Here are some points:
[ 11  29  -1 -12  29 -43  10   5 -17  14  -2  20  -2 -29  13 -14]
[-12 -32  12   9   0  34  -6  -6 -31 -10  -7 -45   9   0  -4  -1]
[-34 -17  38   5  44   9 -17 -45 -27 -39  20 -51 -24  17  -2  41]
[ 26  -8   2 -10   7 -18 -34  -9 -17 -30 -21 -26  -8 -20 -13  -7]
[ -1  33 -26  17 -41 -27  -7  18 -28  39  -3  37  33   3  22  26]
[-42 -81  14  19  13  58  12 -29  -8  -7   5 -28 -16  66 -40  29]
[ 10 -29  16  -2  34 -19 -19 -10 -30 -61 -28 -50  -5 -31   0   6]
[ -12   36   50 -113   21   -4  -27 -127  -68   18    8   25  -43    3
   12   22]
[ 10  24  -9 -14  33  -9  40  13  38 -16  16  33 -19 -23  23 -29]
[ 21  -4 -15  41 -41 -13 -31  16  23 -25 -14  17  10  39 -53   6]
[-49  14  29  -3  15  42  44   8  62  17  45  50 -46  48   4  13]
[-37 -25   1  18  16  58   9  -1  36 -15   3 -14 -37  40 -18  23]
[-39  29  29   0   3  26  35 -10  44  11  39  46 -27  36  17   8]
[ 44 -33  24  47 -47   2   9 -54   8  19   4   6  37  12 -49 -36]
10 more points follow, each with its number after it:
[-49  34 -37 -19  52  14 -33  65 -26   6 -18 -32 -59  15  16  30] 0
[  2  33 -31  -5  -4 -34  -4  29 -23  19  -2  24  12  -6  24  14] 1
[ 33  86   9 -20 -40 -20  -8  40  24  63  17  41 -13 -22  24 -13] 2
[-91 -62   2  -7  24  87 -32  10 -35 -12 -13 -65 -76  38  12  60] 3
[ -2  14  18 -19  -4 -20 -38 -41 -16 -33  -2 -21   3 -23   0   6] 4
[-18 -13   4  28 -12  48  31 -24  32  49  44  29   1  74 -15  18] 5
[ -9  -7  41  -6  14  24  42 -44  46  31  36  54 -22  65 -20  -1] 6
[-36 -37 -28  45  52  68 -15  90  -1  -5  -5 -67 -62  13  18  21] 7
[ 34  20   9  20 -10 -51 -36 -19   6 -26 -11  -1  16 -29 -12 -24] 8
[ 21 -26  -5  33 -28   7  35  42  37  17 -24  19  44   3 -25 -41] 9
Which of these numbered points is nearest to each point below by angle, seen from the average point of the first points? Its number follows each.
[-49 -35  47  13  59  38 -28 -52 -32 -56  31 -68 -19   8  15  26] > 3
[-40  42 -49  -8  30  19 -16  62 -14  17   2 -11 -48  26  28  45] > 0
[ 39  38  10   5  -4 -67 -42 -14  38 -47  -7  32   4 -16 -33 -21] > 8
[ 50  52 -12 -42 -45 -43 -17   8  21  71 -11  45  14 -32   3 -40] > 2
[ -6 -34 -37   8 -25  42 -34  60 -21   0 -40 -85 -25 -27   4  12] > 7
[-28 -41  12  25   2  56  30  -5  16  12 -15 -20   8  25 -14   7] > 5
Now 10 new points, numbered from 0 again:
[ 33 -25 -13  36 -18  -4  29  20  36  11  -4  24  39  -3 -20 -41] 0
[-94 -23 -36  23  61  80  15  70  -9 -12   0 -27 -61   9  43  33] 1
[ 29  -2 -23  39 -25 -45  31  92  28   4 -36  27  42  -9  -3 -35] 2
[-40  -7  31 -16  55  17 -32 -37 -64 -51  13 -33 -18 -11  10  27] 3
[  5 -28   7  -5  12 -10 -20   2  -8 -40 -32 -31 -17 -16 -13  -2] 4
[  1   3 -12 -31 -13  10 -16  30 -25   0 -34 -35 -26 -50  32   3] 5
[  55   19   57  -81   65  -23   13 -110  -39   23   13   -8  -19  -43
   29  -43] 6
[ 60 -23 -39   8 -48 -14   9  28 -32  19 -32 -15  67 -13  -8 -12] 7
[  0  59   0 -15  19 -12  -6 -68  26  27  61  33   0  13  -6  36] 8
[-15 -34  10  45   3  32  52  23  30  19   3  22  11  18   8 -27] 9
Which of these numbered points is nearest to each point below by angle, seen from the average point of the first points? Its number follows each.
[-36 -21   3   6  -1   7 -32  16 -37   4 -13 -29   2   1   8  18] > 5
[ 52   6  45 -64  53 -22   9 -87 -34   9   7  15   1 -35   0 -42] > 6
[ -2  86   0  -8  -1 -20  -6 -73   9  22 104  62   7  40  11  30] > 8
[  6 -15  16   7  -3  21  34  -6  35  15  25  29   6  34 -22  -2] > 9
[ 20  21   7 -51  22 -36  12  -9 -10   6 -21  13  -4 -37   7 -18] > 6
[ -8  41   9 -12 -18  -3 -18 -36  -2 -15  46   6  -5 -10  12  29] > 8
